Here is a table of points, one per row:
[  4 -14 -38   7  56  53  13 -30  -4   2  61  64 -10 -31 -18   3  36  64
  71  22   9 -24  45  58  -3 -37  53  26  26 -44  16  24 -19  15  -9   5
  13  -7  -3   1   6  30  12   4 -20 -31  -1 -20]
[ -9  -2 -24 -17   7 -35  17  18 -49   9 -17  57  36 -84   9   9  -2 -12
  32 -53 -75 127  24 -28  -3 -52   9   4 -46  41 -33  85   7  43  -5 -12
  11 -22 -34  30 -52  11  44 -17  -3  -7 -99   2]
[  28  -35  -52   50   40   72   -4  -39  -34  -19   54    6   27  -71
    7   10  -26   33  -67   37   50    3   21   68 -104  -29   45   -6
    4   -3  -14  -29  -30    9  -16  -44  -22   63   25  -34  -57   52
   13   28   -6  -13  -31    8]
[ 33  14 -87 -35  25  21  13   6  -2  28  -5  16  38 -64   8 -17 -10  34
 -75  28  22  16   0 -41  -2 -28   5  41  22  -9 -22  12 -10   2  18  -6
  21 -21  39 -23  -5   7 -11   1 -28 -38 -20  -2]
[ -2 -22 -11  -7  36  28  -2  43 -11 -21   7 -12  25  20 -10  -8   6  24
  -5  37 -13 -22   9   1 -23  45   2 -28  17  18  -5 -18 -12  -2  49  10
   5 -25 -24 -31  13  19  21 -23  47 -46 -21   0]
[-36  15 -40  12 -13 -47 -22  -8 -19 -31  26  34 -38 -32   1 -19 -31  10
  27  78 -31   1 -20  10  16 -23 -19 -51 -14  -5   1  43 -38 -49 -15  34
 -75  41 -34 -13  -8  18  -5  20 -17 -27  11 -24]
[-24 -22 -31 -24  64  28 -10 -31  -7 -83  28 -10  40  14 -12 -25 -14   3
   0 -30  87  -3  64  -4 -38 -32 -41 -13  16   8  -2 -22   4  -4  21  -7
 -35   8  12  -2  14  25   3  13   2  19 -55  28]
[  -5  -21   -1    6    2   56   -4    5  -16  -10   23  -89  -18  -10
 -106  -24    4   58   10   47   -4  -22   32    5   -8    2  -28   15
    2   23   83  -59  -11   -3  -29  -19    1   24   -4   -5   40 -119
   -2  -17   45  -11   18   18]
[  8   5  65 -25   6  23 -28   1   0  34   2  54  58 -23 -32 -61  -6  11
  -5  -1  16  30   0  16  35 -24  24 -46 -46 -13  27 -18 -16  22  14  31
 -18 -22 -11  31 -20  40  32  14 -44 -17  16  19]
[ -16   21   -2  -25  -55  -47   11   50 -110   37  -35   39  -20   19
   -9   -4   -6   25   -1    4    9   14  -45   -7   33   -7  -20   55
  -26   17  -22    4   14  -33  -48   54   12   23    5   94   47   88
  -23   -5   39   -2    8   63]
[ 51   7  28 -12  -9   3  27   6 -56   7  15  35 -13  34 -35 -67  36   0
  -8  22  11 -18 -22  -1 -45  14  11  -5  10  23   2  21 -12 -19 -10 -42
  -5 -21  27 -36   0 -37  -7 -18  -9   8  13 -34]
[-20  -9 -10  -9 -31 -25 -43  15 -44  -7  20  45 -42 -27  25 -18 -19 -15
 -68 -82 -33 -26  27  -7  25 -13 -15  17  -4 -18  23 -77 -23  -1  30 -38
  69 -11  78  49  -5 -42  52 -48 -30  32  21 -48]
[ -3  15  -9  -6 -16 -45  41 -45 -22  17 -13  71 -18  16   9  10 -41  -7
  -2  -5 -84  20  15 -45   3  25 -29 -61  32  56  -3 -10  22  15   3  -9
  59 -20 -15 -38  -2 -10  -7 -30   6  16   6  -9]
[-44  50  30  -3  39 -16  -2 -25  19 -24 -19   2  11 -35 -11 -41  19 -30
  22 -71 -70 -12 -81  46   1 -30  20   3 -22 -40   9  15  53   1 -82  21
  11 -19  -7   5 -25  -9  38  27  10 -25 -22   7]
[  59  -60  -74   -6   57  -13   16  -46   -1  -37   34 -127  -11  -27
   -7    1  -13    4   -3    8  -91  -33    3  -29   41    7   13  -26
   20   47  -39  -21   -8  -26  -12   10   31   29  -39  127   18  -26
  -13   29  -31   -9   -9  -47]
[  10   12   -5   11   29   81  -32  -43  -22    1   34   14  -18   39
  -13   18   53  -22   -9  -68   -4   30  -48  -21  -38   22  -22   11
  -58  -34   54   38 -127   41   38  -22   -9   16   20   14   12   33
   24   -3  -40    0   39   53]
[ 14  17 -23  64   4 -55  33   0 -11 -13 -31   3  14 -12  44 -90  55 -77
  -2 -28  66 -31 -16  -1 -78 -30  43  26  -1 -38  17 -33  -5 -62 -13  38
  -5 -33 -55   6 -40 -21 -31 -15 -25  16  21  -5]
[ -6  16   6 -12 -28 -22  24  -1 -35  -1  32 -11  11   1  35  -2   8   0
 -25   7  16  11 -19 -27  -4 -34  11  -1   6  19 -11 -32 -24  16 -27  47
  33   3 -46   9 -51  20   1 -11   8  -9  21  37]
[ -3  14  38 -45 -45 -15 -25  28  38  20  33   4 -12  -5 -55  23 -28  15
 -60  32   4  32  20   2  62  18  18 -35  15  -6  12  24 -14   8  57 -26
  14   1  50  28  18 -14 -13  18 -21 -12  27 -15]
[ 24 -27 -24 -16  63  29 -44 -44  -4 -34  -3  32  23 -25   8  -6  26  14
   7  16  70  12  41  -5   4 -49  45  -3  -6 -33   6 -10 -12   2 -24 -12
   2  33  55  20  -2   4 -10  29   0   1 -26 -23]
[110 -19  44  -1   3   0   7  15   0 -35  -5  33 -13 -38   4  24   1  18
 -12  42   8   9 -14   7   5 -32  27  26  19  15  18  33  14  15  16  27
 -22  -2 -10 -27  -2   9   4  31  20 -24   4  -4]
[ -42  -57  -15   15   -8  -38   12   40  -16  -23 -117  -25  -49   17
   -7  -24   15  -16   29  -55   -3  -11  -14   19  -46   42  -38  -73
  -28   45   -3  -27  -46  -56   54    7  -25    4  -89  -20  -22   -4
   -8   16   24   42    5  -70]
[ -21  -23    0  -32 -101  -10   42  -10  -87  -90  -30   26  -20    9
   -1   78  -49   -1   13  -15 -127   -6   -8   -9   10  -14  -49  -28
   -5   51   -5   -2  -10  -26   33   -9   38   -3  -61   24  -40  -39
    0  -48  -54   42   30   10]
[-44  -7 -19  -3   5  34   2   1 -34 -38 -28  -9 -21 -25 -28   9 -21  67
  60   1  25  51  12  -8 -46  42 -10  15  -6  22 -15  14 -44  20 -38  22
  13 -14   2  49  59  47   0 -28  -8 -23  26  -1]
[-20 -45  18  24 -48 -36   5  46 -36  20 -42  24   7  52   5 -25  22 -19
   1  15   3 -22  -7 -13  13   1 -14 -32   4 -50 -20  11   7   4  -8  17
  16  -7 -32 -23   0   3   2 -36 -20   9  25  20]
[ -2 -25  12   6  -8 -16 -14 -40  -5  26  22 -13  14 -39   7  -5 -14 -23
 -36   7 -20  44  55  28  48 -22  72   1  -4  12 -15   6  -4  14  49 -42
  -5  26 -20   7  -1   5  13  68 -28 -57  -9  35]
[ -3 -27  -5  22  -7 -21  26  10  -4 -25 -42 -63 -41  -8  53  -6  -8  47
  18  23  10 -30 -38 -28 -54  -7  -8 -17   5  -2   7 -42  20  -9   6   5
  18 -13  -9   0  35   6  15 -16  21  13 -21   3]
[ -7  22  10 -14  -3   5 -31 -21  14  15 -13 -51  12  13 -20 -18  12 -21
 -12  14  23 -89 -14 -10 -35  -6  21  32 -21  32 -60  -8 -37   9  -2 -46
   8  27  46 -18 -12   7 -31  -3  -6  20  -4  -2]
[-12 -55 -38  58  71  58  40 -10   5 -40 -87   3  -8  72  20   9  19 -15
  16  -8  34 -55 -27   7 -39   6  34  13 -10 -22 -46 -69  -3 -16   3  17
   2 -52 -24 -18 -40  -2  -9 -26  -1  29 -30 -10]
[ -3  10  34 -28 -15  33  28  24  31  28   9  -9 -97   8 -15  -1 -96  59
 -20 -28  -5  42 -32 -18  17 -11  25   8  -1  -5  -7 -54  -8 -13 -14 -18
 -17  10 -19  72 -18 -72  12  32 -16  33  69  48]
[102 -43 -31  44  30 -21  12  37  39   5  15 -45 103  28  15 -23  -8 -45
  23 -30  21 -23  30  41 -34 -10  46   1   4 -74  45  31  39 -26   0  21
 -68  -3 -34  42 -13   1 -59  10  14   6 -53   9]
[109  18  16  34   8 -15 -59 -28  -1  18 -10   9  -6  -1  72  17  17 -27
 -47 -18  26   9  -9  50  27 -18 -44  66 -10 -60  -2   4   1 -25 -86 -15
   6  29  19   6   0 -16  -2   9  19   0  -5 -27]
[-20  -3 -13 -11 -20 -35  49  10  -7   1   2 -36 -12  50  17  -9 -40  -5
  -5 -43   2   5  13  -2  14  14  -1   2   0   1  25   3  47  19  11   9
 -16  42   4   1  11  25 -44 -17  -2  20  83 -14]
[ -9  -2   4  56 -59 -12   8  63  36  27 -47  -3   7  19 -19 -35   9  -2
  45 -22  24   8 -58  -7 -35   8 -16   6   1 -54  -3   1 -29   1   0   4
 -40  12 -31  18   3 -17  19 -20  32   8  16  30]
[-57 -64  31 113 -29 -53  32 -13  10  11   9   8  23  17 -20 -28   7  19
  -2 -22 -10  15 -42 -26  82  14 -43 -21   5  15   6 -32  65   4  36 -16
 -34 -28 -38  63  -3  11   5 -35  44 -79   0   0]
[ 15 -72 -22 -22   9 -41  -6 -12   8  49 -14  -5 -56  10  12  -5  -4 -20
 -35   3  41   0  15   0  -9  -5  13 -35  12 -14  -2  28  11  -8  -3  20
  11 -28  13   3  46 -71 -35  -6 -32   8 -60  11]
[ 51 -22 -65  -2  16 -13   4 -21  10  28  -8 -38  -2  15 -15  31 -17   2
  15   9  60 -24  39  -3   0  34 -12 -22   3   2 -18  44 -11   1   5  13
 -12 -33 -18  -8 -25  51 -36  19 -47  19  -6   7]
[ -9  29  81  20 -30   4 -13  41   2  11  17 -23 -14 -15 -22 -29   3  11
 -11 -18 -37   4  58 -15  32 -25 -40  20  28   9  44  46  -6   2 -18 -27
  10   7  18 -65  12 -35 -16   1 -26 -67   3  -5]
[ 11  66  21 -26 -23 -23 -21 -11  31  -8  12 -22  34  -9  -9 -50 -42   4
 -10   8  16 -22 -11   2  23  39  16  27  19  24  -5 -37  21  23  14 -47
 127  29  -7   2  22 -17 -25  49  48 -37   0  19]
Along one direction, these points spread out more than along any other. Take the direction at right angles to it along which they spread out most. Then take the direction at right angles to both along which they spread out most. Go by this last direction. Where along it does each point below lie, from 0 to 99? 50 is the average, and the first point above lies past it. One standard deviation of the points above along it is 16.
[  10   12   -5   11   29   81  -32  -43  -22    1   34   14  -18   39
  -13   18   53  -22   -9  -68   -4   30  -48  -21  -38   22  -22   11
  -58  -34   54   38 -127   41   38  -22   -9   16   20   14   12   33
   24   -3  -40    0   39   53] ~ 55
[  -5  -21   -1    6    2   56   -4    5  -16  -10   23  -89  -18  -10
 -106  -24    4   58   10   47   -4  -22   32    5   -8    2  -28   15
    2   23   83  -59  -11   -3  -29  -19    1   24   -4   -5   40 -119
   -2  -17   45  -11   18   18] ~ 3
[ -16   21   -2  -25  -55  -47   11   50 -110   37  -35   39  -20   19
   -9   -4   -6   25   -1    4    9   14  -45   -7   33   -7  -20   55
  -26   17  -22    4   14  -33  -48   54   12   23    5   94   47   88
  -23   -5   39   -2    8   63] ~ 71
[-20  -3 -13 -11 -20 -35  49  10  -7   1   2 -36 -12  50  17  -9 -40  -5
  -5 -43   2   5  13  -2  14  14  -1   2   0   1  25   3  47  19  11   9
 -16  42   4   1  11  25 -44 -17  -2  20  83 -14] ~ 43
[  59  -60  -74   -6   57  -13   16  -46   -1  -37   34 -127  -11  -27
   -7    1  -13    4   -3    8  -91  -33    3  -29   41    7   13  -26
   20   47  -39  -21   -8  -26  -12   10   31   29  -39  127   18  -26
  -13   29  -31   -9   -9  -47] ~ 22
[-20 -45  18  24 -48 -36   5  46 -36  20 -42  24   7  52   5 -25  22 -19
   1  15   3 -22  -7 -13  13   1 -14 -32   4 -50 -20  11   7   4  -8  17
  16  -7 -32 -23   0   3   2 -36 -20   9  25  20] ~ 60
[ 33  14 -87 -35  25  21  13   6  -2  28  -5  16  38 -64   8 -17 -10  34
 -75  28  22  16   0 -41  -2 -28   5  41  22  -9 -22  12 -10   2  18  -6
  21 -21  39 -23  -5   7 -11   1 -28 -38 -20  -2] ~ 53
[ -6  16   6 -12 -28 -22  24  -1 -35  -1  32 -11  11   1  35  -2   8   0
 -25   7  16  11 -19 -27  -4 -34  11  -1   6  19 -11 -32 -24  16 -27  47
  33   3 -46   9 -51  20   1 -11   8  -9  21  37] ~ 58
[ 11  66  21 -26 -23 -23 -21 -11  31  -8  12 -22  34  -9  -9 -50 -42   4
 -10   8  16 -22 -11   2  23  39  16  27  19  24  -5 -37  21  23  14 -47
 127  29  -7   2  22 -17 -25  49  48 -37   0  19] ~ 32
[102 -43 -31  44  30 -21  12  37  39   5  15 -45 103  28  15 -23  -8 -45
  23 -30  21 -23  30  41 -34 -10  46   1   4 -74  45  31  39 -26   0  21
 -68  -3 -34  42 -13   1 -59  10  14   6 -53   9] ~ 61
[ -3  14  38 -45 -45 -15 -25  28  38  20  33   4 -12  -5 -55  23 -28  15
 -60  32   4  32  20   2  62  18  18 -35  15  -6  12  24 -14   8  57 -26
  14   1  50  28  18 -14 -13  18 -21 -12  27 -15] ~ 38
[ -3  15  -9  -6 -16 -45  41 -45 -22  17 -13  71 -18  16   9  10 -41  -7
  -2  -5 -84  20  15 -45   3  25 -29 -61  32  56  -3 -10  22  15   3  -9
  59 -20 -15 -38  -2 -10  -7 -30   6  16   6  -9] ~ 54
[ 51   7  28 -12  -9   3  27   6 -56   7  15  35 -13  34 -35 -67  36   0
  -8  22  11 -18 -22  -1 -45  14  11  -5  10  23   2  21 -12 -19 -10 -42
  -5 -21  27 -36   0 -37  -7 -18  -9   8  13 -34] ~ 45
